[[ -5.5 -47.4 -22.3  12.3  20.2  29.9  20.6   2.8 -16.5  -6.0   5.5  -4.9]
 [ 36.9  -6.6  30.3  28.6   7.3  14.0   7.4 -38.5  13.4  -2.6  23.9  13.5]
 [  0.8 -23.0  24.3  -3.7 -24.3  -1.0 -51.5 -33.0  -9.4 -22.8   3.3   3.6]]
->
[[ -4.9   5.5  -6.0 -16.5   2.8  20.6  29.9  20.2  12.3 -22.3 -47.4  -5.5]
 [ 13.5  23.9  -2.6  13.4 -38.5   7.4  14.0   7.3  28.6  30.3  -6.6  36.9]
 [  3.6   3.3 -22.8  -9.4 -33.0 -51.5  -1.0 -24.3  -3.7  24.3 -23.0   0.8]]

[[-13.1  -0.5 -19.9  -3.4  34.0]
 [-16.9 -12.6  11.9  -1.3  -6.5]
 [  8.3  22.8  53.2  39.1  29.4]
 [  7.8   7.3 -12.3 -22.1 -47.5]
 [  1.8 -16.6   5.6   7.2   5.2]]
->
[[ 34.0  -3.4 -19.9  -0.5 -13.1]
 [ -6.5  -1.3  11.9 -12.6 -16.9]
 [ 29.4  39.1  53.2  22.8   8.3]
 [-47.5 -22.1 -12.3   7.3   7.8]
 [  5.2   7.2   5.6 -16.6   1.8]]

[[ 38.2  46.5  36.8  22.0   3.6   4.1  44.5]
 [ 43.6  24.0 -36.7 -15.8  15.0   0.6  51.0]
 [ -9.0   5.3 -31.2 -50.3 -29.2   4.3 -28.8]
 [-15.4  38.7  29.3  45.0 -36.3 -38.5  -2.7]
 [ 42.9  42.3  15.2  -8.5 -33.5  31.2  -8.4]
 [ 45.4  14.9 -40.6  41.9  -7.9  15.5 -31.6]
 [-39.5  -0.3  33.5  13.4   0.1 -28.9  35.7]
 [-20.4 -52.6  15.4  15.7  41.7  43.0 -20.8]
 [ 18.1  29.9 -21.9  -7.1 -17.9  39.4  53.4]
 [-18.2 -47.5  -0.9  23.2  34.8 -11.0   9.8]]
->
[[ 44.5   4.1   3.6  22.0  36.8  46.5  38.2]
 [ 51.0   0.6  15.0 -15.8 -36.7  24.0  43.6]
 [-28.8   4.3 -29.2 -50.3 -31.2   5.3  -9.0]
 [ -2.7 -38.5 -36.3  45.0  29.3  38.7 -15.4]
 [ -8.4  31.2 -33.5  -8.5  15.2  42.3  42.9]
 [-31.6  15.5  -7.9  41.9 -40.6  14.9  45.4]
 [ 35.7 -28.9   0.1  13.4  33.5  -0.3 -39.5]
 [-20.8  43.0  41.7  15.7  15.4 -52.6 -20.4]
 [ 53.4  39.4 -17.9  -7.1 -21.9  29.9  18.1]
 [  9.8 -11.0  34.8  23.2  -0.9 -47.5 -18.2]]

[[  9.3   9.4  17.1  13.8  18.7]
 [ -3.6 -20.4 -21.9  -1.4 -59.9]
 [ 16.3 -16.9  21.1  -1.0   2.0]]
->
[[ 18.7  13.8  17.1   9.4   9.3]
 [-59.9  -1.4 -21.9 -20.4  -3.6]
 [  2.0  -1.0  21.1 -16.9  16.3]]

[[-35.3 -17.7]
 [ 21.0 -29.2]
 [ 17.9 -51.5]
 [  4.5  31.7]
 [ 11.1 -45.7]
 [-34.0  -0.3]
 [ 39.8  -6.3]]
->
[[-17.7 -35.3]
 [-29.2  21.0]
 [-51.5  17.9]
 [ 31.7   4.5]
 [-45.7  11.1]
 [ -0.3 -34.0]
 [ -6.3  39.8]]

[[-18.8  54.5 -13.8 -19.0 -35.1  57.7  55.0  35.6  28.6  37.7  51.3  -7.3
   61.1 -21.2]
 [-16.9  39.3  14.9   8.3 -25.8  41.2   4.5  52.3  48.9 -12.2  19.6  23.0
   19.0 -38.7]
 [ 57.7 -37.5  50.5  55.6  47.0 -31.0  -7.0   7.3  11.2  -4.0 -29.3  45.6
  -22.2  -8.8]]
->
[[-21.2  61.1  -7.3  51.3  37.7  28.6  35.6  55.0  57.7 -35.1 -19.0 -13.8
   54.5 -18.8]
 [-38.7  19.0  23.0  19.6 -12.2  48.9  52.3   4.5  41.2 -25.8   8.3  14.9
   39.3 -16.9]
 [ -8.8 -22.2  45.6 -29.3  -4.0  11.2   7.3  -7.0 -31.0  47.0  55.6  50.5
  -37.5  57.7]]
---
[[-43.7 -39.7 -41.8  -8.2  43.7 -33.5  -7.9 -18.7]
 [-45.5 -40.3 -46.9  10.4  48.1 -39.7 -22.4 -31.1]
 [-34.8 -41.4 -40.7  38.7  10.2 -41.1 -40.6 -44.3]
 [-44.3 -41.8 -38.4  41.2  28.6 -39.8 -45.6 -40.4]
 [-43.3 -40.2 -47.6 -30.5   1.1 -42.5  43.1  44.5]
 [ 44.0  40.1 -26.9  41.7 -50.2 -33.6  41.1  -6.7]]
->
[[-43.7 -39.7 -41.8  -8.2  43.7 -33.5  -7.9 -18.7]
 [-34.8 -41.4 -40.7  38.7  10.2 -41.1 -40.6 -44.3]
 [-43.3 -40.2 -47.6 -30.5   1.1 -42.5  43.1  44.5]]

[[ 46.7  36.9]
 [ 44.8  33.1]
 [ 44.6  37.4]
 [ 18.6 -23.0]
 [-26.6  -7.9]
 [-27.3 -25.6]
 [ -7.5  28.0]
 [ 42.0  36.3]
 [ 37.9  45.3]
 [ 35.1  37.8]
 [ 48.2  35.3]]
->
[[ 46.7  36.9]
 [ 44.6  37.4]
 [-26.6  -7.9]
 [ -7.5  28.0]
 [ 37.9  45.3]
 [ 48.2  35.3]]

[[ 36.4  26.7 -32.9 -35.7 -15.1  -9.7 -23.9 -32.7 -32.1  30.6  28.8  32.7
   28.2]
 [ 21.9  13.3  11.9  10.3 -33.6 -28.1 -30.9   3.3  19.0 -34.8  31.6  43.6
   37.8]]
->
[[ 36.4  26.7 -32.9 -35.7 -15.1  -9.7 -23.9 -32.7 -32.1  30.6  28.8  32.7
   28.2]]

[[ 39.4  26.0  -5.2  16.7  39.8  52.6]
 [-13.2 -37.8 -32.8  12.8 -24.3 -26.9]
 [ -1.8 -29.5  41.1  -3.1 -27.9  43.5]
 [-15.1 -36.2 -11.4 -29.5   0.5 -22.7]]
->
[[ 39.4  26.0  -5.2  16.7  39.8  52.6]
 [ -1.8 -29.5  41.1  -3.1 -27.9  43.5]]

[[  2.7  44.8  -2.5  13.9]
 [ -0.1 -44.0  -0.1  -5.6]
 [  2.4   6.9  -3.0 -40.9]
 [  0.0  -8.6   0.7  46.4]
 [ -2.9   7.8   1.8 -43.1]
 [ -1.0  37.4  -0.9  31.6]
 [ -1.1  37.8   1.7  -5.2]]
->
[[  2.7  44.8  -2.5  13.9]
 [  2.4   6.9  -3.0 -40.9]
 [ -2.9   7.8   1.8 -43.1]
 [ -1.1  37.8   1.7  -5.2]]

[[ 35.8   1.3   6.9   4.2  -6.7  48.0   5.2  60.4  18.1  10.2  -8.1]
 [  8.2   3.4 -36.0  17.2  -7.0 -22.3  -8.9  22.4  40.8  22.2  26.1]
 [ 20.1  34.2 -15.1  25.3  -6.7  -6.2 -20.8  31.2  12.5  12.8 -41.9]
 [-16.0  22.5  26.0  25.8  16.9 -17.0 -27.4 -24.8  17.4   0.5  21.0]
 [ 12.9 -40.6  26.2  10.0 -15.3 -21.9 -20.4 -17.5  37.4  16.4  19.6]]
->
[[ 35.8   1.3   6.9   4.2  -6.7  48.0   5.2  60.4  18.1  10.2  -8.1]
 [ 20.1  34.2 -15.1  25.3  -6.7  -6.2 -20.8  31.2  12.5  12.8 -41.9]
 [ 12.9 -40.6  26.2  10.0 -15.3 -21.9 -20.4 -17.5  37.4  16.4  19.6]]
